In the data rows, 50 means zero.
Every row has a hidden score from 0 to 30. What is each row's score? 15 is about the middle. The score is a weighted sum of the row's numbers plus the product of two more (or one squared), each taken from its middle value.
[67, 30, 18, 40, 64, 36, 76, 18, 44, 71, 35, 46, 34, 27, 34, 63, 55, 45, 39, 99, 54, 34, 63, 59]: 18
[66, 27, 17, 32, 73, 24, 50, 55, 28, 69, 28, 67, 26, 29, 43, 74, 37, 55, 28, 85, 55, 66, 86, 50]: 29
[45, 69, 69, 32, 31, 73, 43, 70, 48, 45, 66, 52, 53, 66, 45, 26, 66, 57, 60, 34, 27, 55, 52, 43]: 12
[34, 34, 34, 54, 39, 71, 38, 49, 32, 47, 70, 48, 75, 57, 44, 59, 35, 74, 52, 70, 67, 58, 61, 43]: 18
[32, 34, 63, 38, 35, 61, 53, 64, 44, 50, 69, 49, 60, 65, 56, 63, 46, 73, 68, 46, 48, 48, 51, 35]: 14
[26, 33, 46, 40, 50, 63, 56, 47, 49, 31, 68, 55, 69, 74, 53, 71, 46, 73, 59, 56, 64, 58, 53, 23]: 16
[52, 68, 67, 42, 21, 66, 45, 70, 36, 54, 61, 40, 61, 75, 51, 22, 53, 49, 64, 38, 16, 38, 36, 42]: 15
[38, 38, 37, 56, 51, 51, 77, 35, 40, 56, 69, 39, 66, 43, 37, 64, 52, 52, 56, 66, 84, 55, 46, 53]: 28
[63, 10, 53, 66, 62, 41, 28, 42, 74, 59, 33, 39, 31, 46, 38, 93, 33, 51, 37, 60, 69, 72, 63, 62]: 11
[35, 32, 56, 40, 46, 76, 46, 45, 46, 61, 58, 32, 72, 51, 41, 59, 55, 67, 51, 57, 53, 79, 57, 42]: 9
[28, 36, 44, 39, 33, 65, 42, 59, 36, 37, 73, 52, 73, 59, 44, 57, 58, 69, 26, 54, 52, 49, 48, 43]: 18
[48, 37, 37, 50, 49, 62, 43, 48, 48, 38, 72, 42, 73, 45, 55, 65, 59, 72, 44, 58, 74, 47, 54, 40]: 13
[78, 21, 32, 42, 72, 28, 61, 53, 35, 58, 29, 64, 35, 27, 31, 71, 49, 61, 39, 77, 47, 46, 82, 42]: 21
[38, 27, 34, 48, 50, 59, 51, 40, 29, 45, 78, 60, 73, 47, 39, 60, 51, 69, 60, 62, 71, 80, 46, 40]: 12
[32, 51, 60, 41, 44, 60, 39, 58, 53, 41, 65, 67, 63, 77, 58, 57, 48, 71, 59, 38, 44, 49, 54, 46]: 12
[35, 47, 51, 36, 45, 59, 58, 72, 41, 51, 54, 53, 53, 64, 50, 51, 47, 72, 36, 51, 63, 46, 52, 46]: 19
[29, 31, 62, 37, 49, 65, 45, 66, 55, 31, 59, 39, 76, 59, 37, 67, 44, 73, 57, 48, 57, 59, 57, 48]: 16
[38, 38, 49, 26, 49, 64, 54, 53, 51, 51, 73, 53, 62, 60, 46, 60, 34, 81, 41, 51, 61, 59, 53, 40]: 16
[47, 47, 27, 45, 50, 59, 76, 43, 34, 58, 67, 43, 67, 41, 50, 36, 60, 62, 41, 55, 78, 52, 48, 48]: 16
[46, 49, 62, 31, 38, 63, 35, 55, 61, 46, 61, 67, 55, 76, 57, 34, 53, 69, 60, 45, 36, 46, 54, 37]: 11
[49, 61, 38, 73, 56, 68, 63, 27, 28, 64, 62, 47, 76, 30, 46, 45, 41, 41, 59, 61, 62, 41, 47, 38]: 16
[70, 73, 58, 70, 34, 45, 51, 48, 60, 46, 28, 62, 25, 48, 67, 48, 47, 18, 51, 25, 47, 73, 33, 73]: 28
[46, 77, 58, 41, 16, 63, 26, 76, 53, 47, 65, 61, 57, 68, 55, 28, 40, 53, 70, 48, 24, 35, 45, 45]: 20
[50, 72, 62, 38, 12, 82, 30, 61, 40, 57, 78, 44, 55, 76, 47, 14, 40, 63, 62, 45, 24, 31, 36, 45]: 10
[71, 65, 49, 77, 54, 34, 51, 38, 66, 45, 28, 32, 45, 48, 65, 37, 62, 18, 47, 27, 43, 61, 39, 79]: 17
[44, 67, 74, 45, 23, 62, 55, 79, 51, 47, 72, 42, 57, 70, 68, 20, 48, 56, 73, 38, 21, 59, 40, 47]: 14
[61, 67, 69, 37, 36, 63, 33, 72, 67, 58, 70, 47, 58, 81, 56, 14, 67, 51, 60, 30, 36, 47, 37, 38]: 9
[34, 63, 41, 68, 45, 57, 79, 30, 31, 58, 74, 36, 60, 37, 53, 57, 52, 54, 52, 60, 61, 45, 43, 44]: 27
[52, 70, 45, 59, 49, 50, 61, 33, 56, 29, 31, 61, 52, 49, 48, 61, 51, 15, 38, 33, 75, 69, 16, 74]: 15
[53, 64, 73, 46, 27, 73, 43, 60, 51, 52, 51, 51, 59, 70, 55, 19, 60, 65, 53, 36, 20, 27, 41, 49]: 13
[41, 79, 54, 66, 55, 30, 42, 33, 70, 45, 30, 44, 29, 43, 58, 48, 48, 15, 55, 26, 48, 44, 41, 89]: 11
[33, 36, 32, 67, 49, 62, 70, 34, 32, 59, 58, 52, 70, 48, 51, 52, 47, 68, 55, 59, 71, 53, 40, 39]: 14
[47, 64, 63, 64, 47, 36, 35, 37, 71, 51, 30, 42, 32, 46, 59, 46, 49, 18, 52, 23, 62, 55, 27, 85]: 8
[42, 53, 51, 40, 53, 60, 39, 57, 47, 30, 61, 62, 66, 63, 50, 62, 31, 68, 46, 55, 63, 65, 50, 43]: 17
[58, 68, 58, 62, 63, 44, 65, 39, 51, 80, 64, 36, 48, 26, 49, 35, 59, 30, 59, 43, 35, 15, 47, 44]: 21
[26, 39, 48, 46, 44, 65, 50, 64, 43, 30, 70, 51, 69, 65, 60, 57, 46, 71, 48, 56, 48, 63, 51, 33]: 14
[32, 66, 81, 24, 30, 71, 42, 71, 58, 42, 66, 67, 54, 73, 63, 38, 50, 73, 54, 46, 44, 58, 54, 44]: 12
[74, 24, 20, 55, 67, 23, 64, 45, 34, 61, 37, 53, 31, 27, 40, 71, 54, 54, 28, 90, 59, 33, 80, 50]: 20
[63, 42, 71, 58, 50, 38, 25, 48, 72, 44, 20, 31, 16, 56, 50, 52, 51, 35, 39, 31, 36, 56, 51, 63]: 12
[40, 66, 68, 21, 25, 74, 31, 72, 39, 39, 67, 47, 70, 75, 43, 52, 58, 62, 57, 43, 34, 46, 58, 45]: 20
[35, 42, 73, 29, 28, 63, 40, 67, 48, 37, 61, 64, 64, 68, 57, 56, 63, 76, 60, 42, 50, 54, 49, 36]: 10
[60, 30, 48, 49, 74, 21, 44, 66, 44, 65, 32, 55, 14, 30, 35, 74, 46, 56, 44, 71, 48, 33, 90, 48]: 16
[64, 34, 39, 35, 80, 0, 33, 74, 50, 63, 36, 57, 21, 36, 56, 45, 48, 48, 56, 54, 53, 50, 79, 42]: 18
[38, 44, 61, 36, 42, 61, 43, 65, 48, 40, 65, 48, 68, 64, 40, 56, 56, 71, 67, 55, 62, 48, 47, 31]: 13
[49, 43, 62, 51, 46, 36, 31, 48, 62, 34, 30, 41, 28, 46, 60, 50, 41, 29, 44, 29, 34, 65, 44, 65]: 10
[57, 18, 33, 36, 82, 19, 43, 67, 37, 56, 45, 76, 27, 35, 38, 57, 46, 55, 43, 72, 61, 44, 83, 42]: 14
[62, 55, 70, 79, 50, 34, 56, 47, 64, 45, 22, 50, 20, 47, 60, 60, 63, 23, 41, 27, 46, 60, 35, 79]: 17
[44, 34, 59, 21, 55, 69, 36, 60, 43, 37, 66, 57, 74, 61, 49, 48, 47, 75, 49, 55, 56, 42, 59, 45]: 10
[47, 71, 35, 62, 46, 52, 74, 34, 74, 32, 33, 75, 55, 45, 51, 53, 43, 30, 29, 35, 76, 86, 19, 89]: 16
[61, 62, 55, 86, 50, 27, 38, 40, 77, 54, 17, 42, 19, 45, 56, 52, 48, 16, 60, 32, 49, 63, 39, 65]: 29
[32, 50, 58, 40, 40, 62, 42, 65, 51, 43, 59, 54, 69, 66, 51, 45, 48, 72, 51, 46, 44, 54, 56, 42]: 12
[38, 46, 42, 41, 41, 54, 51, 46, 39, 45, 68, 51, 73, 44, 42, 65, 37, 70, 53, 54, 62, 63, 45, 41]: 11
[80, 74, 28, 64, 67, 32, 67, 17, 65, 91, 29, 54, 24, 13, 14, 9, 52, 25, 32, 69, 9, 24, 62, 57]: 17
[47, 42, 46, 46, 44, 50, 51, 51, 37, 39, 71, 56, 58, 49, 47, 62, 50, 65, 47, 67, 65, 50, 48, 51]: 18
[42, 50, 44, 82, 55, 49, 64, 29, 44, 62, 71, 52, 55, 38, 45, 38, 53, 43, 54, 56, 54, 40, 42, 44]: 10
[26, 32, 39, 54, 56, 50, 62, 45, 38, 41, 66, 53, 71, 52, 42, 53, 49, 64, 48, 62, 65, 71, 45, 38]: 13
[70, 48, 38, 52, 83, 18, 35, 77, 32, 75, 40, 44, 16, 33, 46, 38, 65, 44, 60, 60, 49, 36, 84, 43]: 19
[33, 30, 52, 42, 46, 66, 57, 42, 43, 32, 65, 56, 65, 54, 43, 74, 54, 61, 37, 54, 76, 66, 43, 53]: 21
[63, 43, 7, 47, 62, 41, 83, 24, 43, 75, 46, 55, 29, 18, 26, 57, 35, 46, 35, 96, 42, 28, 61, 54]: 15
[30, 21, 50, 38, 43, 58, 37, 60, 52, 47, 61, 52, 71, 56, 55, 64, 44, 67, 43, 50, 56, 68, 55, 43]: 5
[32, 53, 68, 41, 39, 64, 34, 56, 42, 40, 59, 41, 62, 74, 53, 56, 36, 70, 54, 45, 42, 44, 52, 32]: 15
[38, 43, 53, 58, 51, 57, 51, 58, 38, 28, 62, 52, 81, 55, 35, 76, 49, 76, 37, 51, 71, 64, 41, 47]: 22
[29, 39, 58, 52, 64, 59, 50, 40, 33, 22, 68, 60, 64, 56, 52, 56, 64, 64, 51, 64, 72, 57, 53, 44]: 17
[64, 74, 77, 69, 69, 45, 64, 54, 60, 70, 48, 31, 47, 27, 42, 28, 58, 40, 62, 43, 33, 17, 66, 17]: 13
[63, 66, 59, 66, 64, 54, 62, 44, 53, 67, 61, 37, 47, 23, 42, 27, 57, 24, 66, 48, 50, 27, 53, 23]: 7
[67, 22, 52, 60, 49, 35, 33, 49, 73, 56, 25, 23, 26, 45, 46, 88, 39, 56, 45, 50, 53, 69, 68, 55]: 14
[40, 33, 59, 47, 39, 65, 56, 62, 46, 47, 62, 51, 67, 62, 41, 66, 40, 70, 51, 59, 55, 74, 46, 51]: 15
[48, 74, 74, 41, 34, 71, 27, 56, 49, 50, 76, 56, 51, 87, 47, 23, 45, 60, 52, 46, 23, 31, 48, 38]: 14
[34, 20, 62, 38, 42, 64, 52, 55, 39, 34, 67, 63, 69, 61, 48, 65, 46, 67, 53, 48, 62, 71, 50, 35]: 9
[32, 63, 76, 31, 25, 70, 51, 68, 52, 48, 57, 30, 58, 80, 51, 32, 31, 61, 58, 36, 48, 33, 45, 38]: 20
[64, 83, 55, 74, 47, 50, 52, 35, 67, 48, 26, 45, 33, 60, 67, 38, 49, 19, 47, 24, 55, 60, 31, 65]: 20
[58, 71, 53, 68, 71, 51, 68, 39, 52, 70, 63, 31, 50, 18, 54, 33, 72, 27, 57, 54, 43, 33, 45, 19]: 11
[43, 57, 29, 79, 54, 56, 51, 32, 46, 41, 67, 36, 65, 37, 51, 44, 53, 55, 53, 58, 74, 46, 40, 37]: 13
[45, 45, 24, 44, 55, 61, 68, 48, 34, 53, 67, 69, 61, 49, 50, 67, 43, 67, 39, 69, 71, 48, 40, 45]: 17
[41, 60, 65, 33, 46, 70, 35, 57, 51, 46, 65, 38, 53, 66, 63, 37, 44, 66, 54, 39, 41, 54, 49, 46]: 11
[49, 41, 64, 68, 56, 33, 19, 57, 71, 50, 24, 29, 12, 58, 52, 75, 48, 40, 40, 28, 59, 60, 61, 70]: 13
[75, 50, 66, 63, 50, 33, 28, 57, 79, 58, 24, 30, 24, 48, 66, 65, 55, 25, 45, 25, 28, 64, 38, 76]: 11
[35, 51, 48, 74, 49, 47, 80, 32, 63, 44, 68, 30, 75, 30, 52, 51, 66, 47, 55, 52, 49, 57, 32, 49]: 21
[48, 51, 45, 58, 44, 49, 53, 22, 69, 40, 25, 51, 48, 50, 74, 57, 61, 25, 48, 26, 68, 69, 13, 79]: 8
[52, 12, 63, 70, 48, 30, 31, 44, 75, 48, 40, 20, 31, 45, 50, 84, 46, 57, 38, 52, 51, 79, 67, 50]: 11
[72, 39, 44, 43, 80, 16, 41, 78, 43, 63, 32, 44, 23, 31, 54, 52, 57, 48, 56, 50, 47, 51, 85, 40]: 18
[43, 47, 68, 32, 35, 66, 48, 63, 57, 30, 53, 34, 54, 74, 47, 53, 41, 60, 45, 38, 42, 54, 51, 23]: 21
[41, 39, 44, 30, 56, 62, 39, 57, 43, 41, 70, 60, 69, 62, 51, 62, 44, 71, 36, 56, 62, 57, 54, 37]: 12
[35, 47, 36, 62, 33, 66, 67, 15, 66, 34, 31, 65, 52, 51, 35, 55, 28, 26, 43, 32, 99, 77, 14, 96]: 9
[67, 36, 66, 65, 60, 36, 9, 54, 78, 43, 28, 27, 18, 45, 46, 61, 34, 35, 54, 26, 46, 61, 59, 63]: 12
[37, 57, 80, 36, 29, 73, 30, 65, 60, 40, 58, 51, 50, 75, 44, 34, 56, 55, 51, 42, 35, 43, 56, 32]: 9
[28, 37, 50, 28, 50, 68, 57, 61, 33, 43, 65, 53, 70, 63, 44, 77, 59, 67, 52, 58, 66, 62, 51, 40]: 26
[64, 75, 63, 74, 60, 39, 45, 41, 63, 47, 34, 40, 23, 50, 58, 50, 43, 21, 40, 19, 58, 62, 29, 78]: 17
[72, 19, 18, 31, 70, 17, 57, 37, 45, 51, 31, 57, 35, 30, 24, 75, 41, 50, 29, 85, 64, 44, 87, 57]: 17
[48, 66, 82, 22, 22, 68, 29, 64, 53, 52, 60, 38, 59, 76, 54, 14, 38, 60, 61, 38, 23, 38, 35, 45]: 9
[73, 37, 24, 73, 44, 39, 58, 5, 62, 75, 35, 3, 37, 32, 47, 64, 16, 48, 39, 55, 64, 59, 44, 72]: 13
[78, 37, 45, 32, 81, 15, 41, 76, 50, 59, 33, 56, 22, 33, 53, 64, 82, 49, 57, 69, 46, 34, 86, 48]: 17
[37, 31, 64, 40, 50, 60, 46, 75, 47, 31, 54, 54, 58, 72, 39, 49, 54, 64, 53, 52, 50, 51, 51, 23]: 14
[43, 54, 66, 57, 69, 41, 57, 54, 61, 80, 47, 39, 42, 32, 42, 40, 49, 47, 64, 54, 45, 19, 81, 17]: 7
[30, 30, 42, 40, 39, 63, 50, 55, 39, 39, 73, 61, 67, 68, 53, 67, 36, 71, 45, 57, 51, 67, 54, 49]: 13
[45, 56, 38, 63, 49, 57, 67, 33, 37, 64, 68, 36, 50, 33, 52, 27, 56, 45, 44, 62, 54, 29, 38, 45]: 13
[53, 67, 35, 55, 57, 50, 62, 27, 65, 42, 30, 79, 34, 56, 64, 55, 53, 19, 48, 28, 78, 61, 23, 91]: 11
[78, 63, 53, 34, 91, 7, 47, 72, 34, 60, 35, 60, 25, 27, 65, 44, 81, 37, 52, 48, 36, 40, 77, 32]: 18
[53, 24, 41, 39, 79, 25, 36, 72, 35, 53, 36, 56, 23, 39, 62, 60, 67, 49, 48, 66, 36, 42, 72, 41]: 13
[67, 67, 44, 59, 38, 42, 52, 42, 71, 59, 29, 45, 26, 52, 73, 43, 50, 23, 44, 24, 54, 63, 34, 78]: 11
[60, 48, 57, 64, 51, 31, 30, 55, 69, 52, 22, 30, 24, 47, 58, 58, 29, 32, 53, 31, 35, 56, 42, 59]: 15
[48, 69, 39, 61, 39, 53, 69, 32, 69, 34, 30, 49, 49, 39, 63, 39, 46, 14, 36, 31, 66, 78, 20, 77]: 12
[46, 72, 34, 39, 46, 73, 76, 24, 58, 31, 36, 75, 67, 52, 43, 57, 40, 27, 40, 31, 87, 83, 18, 86]: 12
[43, 12, 43, 47, 56, 63, 59, 44, 32, 45, 72, 44, 65, 43, 45, 63, 52, 68, 39, 54, 62, 58, 49, 48]: 20
[53, 74, 38, 53, 43, 37, 72, 14, 48, 25, 46, 54, 42, 41, 74, 52, 54, 22, 49, 32, 84, 69, 23, 72]: 16
[65, 81, 44, 64, 46, 50, 55, 30, 68, 37, 30, 55, 50, 41, 53, 39, 58, 21, 33, 29, 71, 73, 25, 92]: 17
[57, 21, 15, 40, 68, 31, 57, 48, 38, 57, 31, 49, 40, 28, 36, 54, 41, 57, 34, 89, 53, 60, 87, 51]: 26
[46, 52, 67, 44, 29, 60, 26, 69, 41, 40, 61, 56, 64, 71, 60, 55, 47, 67, 71, 44, 31, 45, 41, 34]: 17
[51, 80, 70, 38, 9, 74, 55, 61, 45, 60, 54, 48, 57, 67, 53, 27, 56, 59, 69, 27, 6, 30, 40, 39]: 12
[57, 29, 54, 56, 82, 8, 47, 78, 46, 67, 36, 42, 26, 31, 60, 56, 76, 45, 60, 55, 34, 41, 88, 33]: 14
[64, 54, 31, 54, 83, 11, 55, 76, 41, 50, 35, 66, 21, 27, 62, 64, 70, 34, 56, 42, 40, 37, 73, 36]: 15
[64, 74, 61, 55, 64, 38, 56, 60, 63, 71, 54, 34, 38, 31, 31, 39, 66, 35, 45, 44, 17, 6, 74, 15]: 29
[43, 41, 62, 33, 44, 63, 48, 69, 42, 39, 71, 60, 53, 60, 58, 49, 47, 79, 54, 45, 46, 69, 54, 39]: 12
[63, 65, 56, 61, 47, 42, 60, 32, 75, 49, 36, 52, 34, 38, 56, 45, 55, 24, 46, 28, 44, 64, 25, 72]: 9
[44, 80, 75, 41, 22, 71, 45, 79, 61, 44, 57, 38, 54, 79, 48, 26, 60, 66, 53, 37, 19, 44, 54, 56]: 21
[45, 60, 73, 33, 38, 65, 36, 63, 54, 64, 65, 39, 51, 72, 43, 44, 49, 56, 70, 36, 37, 30, 41, 25]: 14
[41, 47, 38, 47, 62, 74, 73, 38, 43, 32, 71, 42, 77, 48, 35, 48, 50, 52, 48, 69, 68, 54, 41, 44]: 26
[80, 44, 17, 55, 58, 35, 88, 16, 37, 66, 47, 43, 35, 11, 19, 26, 39, 38, 33, 91, 37, 41, 71, 57]: 17
[54, 68, 84, 39, 23, 68, 31, 72, 46, 60, 55, 50, 58, 81, 53, 25, 47, 61, 58, 42, 16, 37, 54, 59]: 17
[52, 16, 35, 65, 39, 58, 60, 22, 62, 53, 47, 31, 37, 38, 44, 68, 27, 59, 37, 67, 78, 77, 40, 75]: 10
[34, 27, 45, 42, 50, 60, 52, 61, 26, 47, 67, 46, 70, 61, 55, 66, 28, 64, 45, 62, 65, 60, 51, 39]: 15
[57, 73, 59, 66, 38, 33, 43, 50, 64, 46, 27, 40, 38, 41, 58, 44, 51, 16, 57, 20, 50, 61, 34, 79]: 15
[75, 38, 75, 58, 43, 29, 18, 58, 89, 66, 14, 36, 18, 50, 42, 64, 56, 45, 43, 34, 53, 74, 67, 61]: 23
[47, 72, 66, 36, 25, 66, 52, 67, 46, 67, 63, 36, 48, 77, 61, 16, 62, 61, 55, 38, 20, 38, 42, 38]: 17
[45, 58, 75, 46, 32, 64, 40, 76, 48, 32, 73, 45, 59, 68, 51, 55, 54, 64, 53, 43, 50, 57, 55, 50]: 23
[60, 27, 60, 52, 51, 36, 19, 61, 67, 60, 21, 53, 22, 57, 55, 66, 32, 53, 32, 44, 48, 74, 55, 57]: 29
[54, 80, 64, 73, 46, 44, 61, 33, 66, 42, 36, 50, 41, 49, 64, 46, 58, 17, 46, 22, 69, 65, 24, 83]: 15
[38, 67, 67, 42, 20, 65, 46, 64, 55, 45, 70, 53, 48, 73, 63, 32, 59, 61, 65, 45, 21, 38, 45, 52]: 14
[74, 41, 10, 63, 67, 37, 68, 26, 51, 88, 41, 50, 45, 17, 34, 46, 41, 52, 28, 87, 39, 36, 60, 66]: 16
[66, 39, 41, 57, 90, 8, 35, 75, 30, 56, 32, 48, 24, 28, 50, 61, 62, 40, 59, 60, 32, 47, 82, 41]: 22
[45, 63, 69, 21, 41, 54, 35, 71, 48, 62, 63, 54, 51, 66, 54, 36, 54, 64, 56, 41, 31, 31, 50, 30]: 10
[52, 36, 60, 53, 46, 33, 34, 57, 67, 56, 23, 36, 23, 56, 53, 77, 55, 56, 35, 45, 46, 61, 60, 63]: 15
[33, 37, 39, 59, 58, 65, 62, 42, 43, 52, 71, 53, 67, 55, 32, 65, 43, 65, 50, 63, 68, 53, 42, 41]: 17
[68, 22, 16, 52, 78, 34, 82, 32, 32, 65, 45, 48, 30, 18, 48, 41, 34, 57, 36, 91, 64, 40, 73, 54]: 16
[71, 62, 41, 94, 36, 43, 53, 0, 70, 90, 46, 14, 23, 25, 29, 38, 39, 30, 58, 50, 35, 26, 38, 62]: 7
[55, 36, 37, 66, 46, 42, 74, 37, 37, 59, 68, 53, 71, 41, 35, 45, 39, 45, 51, 63, 64, 55, 43, 49]: 13
[53, 61, 37, 60, 35, 50, 62, 29, 60, 22, 34, 64, 55, 51, 69, 54, 42, 26, 51, 31, 97, 88, 23, 99]: 22
[33, 46, 47, 68, 62, 59, 67, 26, 18, 48, 71, 44, 70, 45, 44, 50, 52, 50, 41, 61, 65, 58, 43, 50]: 21
[56, 52, 70, 54, 33, 70, 37, 68, 50, 44, 63, 57, 49, 68, 58, 30, 38, 60, 54, 33, 9, 39, 41, 49]: 12
[55, 49, 82, 74, 65, 36, 57, 61, 67, 61, 48, 36, 42, 37, 47, 39, 50, 50, 70, 49, 24, 4, 55, 23]: 12
[42, 40, 35, 66, 49, 65, 74, 37, 26, 48, 73, 38, 71, 45, 39, 62, 50, 66, 52, 70, 69, 54, 43, 59]: 28
[50, 57, 79, 34, 49, 56, 26, 61, 52, 38, 60, 61, 61, 62, 50, 40, 55, 72, 48, 34, 32, 49, 56, 32]: 12
[29, 55, 52, 35, 40, 61, 30, 61, 56, 33, 54, 56, 72, 59, 55, 67, 48, 77, 63, 55, 55, 50, 50, 41]: 15
[62, 32, 52, 30, 84, 16, 48, 62, 42, 60, 24, 50, 30, 37, 47, 64, 53, 55, 39, 67, 42, 52, 76, 25]: 17
[51, 1, 25, 44, 82, 17, 62, 70, 60, 57, 28, 63, 23, 37, 47, 65, 69, 55, 46, 79, 51, 52, 83, 41]: 12
[58, 72, 50, 74, 45, 34, 52, 34, 73, 42, 33, 55, 47, 39, 59, 49, 66, 16, 56, 22, 47, 70, 21, 62]: 15
[73, 24, 22, 36, 78, 31, 59, 46, 34, 52, 41, 53, 31, 32, 45, 61, 39, 64, 45, 84, 51, 66, 74, 60]: 22
[36, 50, 67, 42, 34, 64, 39, 56, 49, 44, 60, 52, 57, 62, 52, 49, 35, 64, 46, 46, 49, 52, 50, 43]: 10
[52, 27, 57, 45, 66, 42, 48, 60, 71, 66, 35, 54, 51, 35, 26, 66, 38, 67, 41, 68, 65, 44, 82, 17]: 13
[34, 37, 53, 35, 60, 70, 45, 61, 38, 45, 72, 61, 71, 63, 50, 78, 46, 69, 42, 60, 49, 45, 60, 42]: 24
[51, 72, 43, 56, 43, 49, 65, 25, 65, 41, 31, 53, 46, 51, 58, 47, 47, 10, 49, 31, 68, 91, 24, 93]: 15
[33, 37, 30, 49, 62, 59, 67, 44, 28, 45, 71, 43, 64, 51, 55, 70, 46, 63, 55, 63, 62, 65, 46, 43]: 23
[58, 62, 64, 67, 51, 43, 46, 58, 66, 46, 24, 47, 42, 44, 61, 63, 61, 27, 37, 22, 41, 43, 46, 62]: 13
[37, 74, 31, 48, 43, 56, 54, 23, 63, 22, 27, 63, 47, 56, 58, 44, 43, 22, 32, 37, 93, 81, 23, 99]: 17
[51, 76, 66, 42, 7, 61, 40, 51, 51, 64, 66, 59, 50, 69, 44, 24, 39, 59, 72, 37, 16, 33, 37, 49]: 12
[37, 63, 42, 74, 68, 59, 72, 25, 39, 67, 60, 31, 68, 29, 44, 35, 49, 47, 62, 59, 55, 26, 38, 44]: 13
[46, 63, 39, 84, 63, 60, 69, 31, 43, 68, 62, 39, 60, 22, 41, 32, 59, 43, 56, 56, 54, 38, 42, 37]: 11
[52, 51, 65, 36, 45, 66, 32, 68, 51, 32, 53, 51, 61, 71, 49, 49, 49, 61, 49, 37, 28, 32, 52, 33]: 14
[59, 78, 75, 77, 75, 39, 47, 34, 59, 71, 46, 54, 54, 38, 42, 38, 54, 38, 58, 42, 12, 7, 73, 21]: 13
[68, 62, 60, 67, 48, 37, 47, 41, 66, 48, 30, 42, 30, 40, 62, 52, 60, 19, 60, 23, 43, 73, 45, 66]: 16
[51, 79, 30, 74, 58, 53, 60, 33, 62, 38, 24, 54, 49, 52, 56, 53, 36, 16, 44, 29, 60, 67, 21, 89]: 18
[28, 34, 38, 65, 52, 64, 67, 38, 41, 53, 67, 43, 80, 46, 49, 51, 49, 62, 37, 67, 67, 46, 49, 49]: 14
[33, 53, 45, 48, 53, 56, 49, 45, 18, 56, 58, 31, 67, 44, 51, 56, 52, 64, 49, 59, 81, 51, 40, 45]: 16
[37, 42, 34, 71, 63, 57, 73, 37, 29, 61, 78, 33, 69, 32, 41, 32, 57, 52, 56, 65, 59, 56, 41, 52]: 15
[32, 36, 69, 36, 48, 70, 40, 57, 55, 34, 72, 59, 63, 65, 60, 69, 39, 69, 45, 53, 55, 38, 53, 31]: 15
[46, 48, 71, 25, 34, 65, 51, 74, 44, 32, 57, 45, 62, 65, 47, 53, 49, 71, 44, 43, 54, 61, 51, 29]: 18
[54, 63, 72, 59, 51, 33, 29, 45, 75, 45, 16, 44, 36, 49, 54, 41, 64, 21, 52, 25, 35, 56, 31, 62]: 15
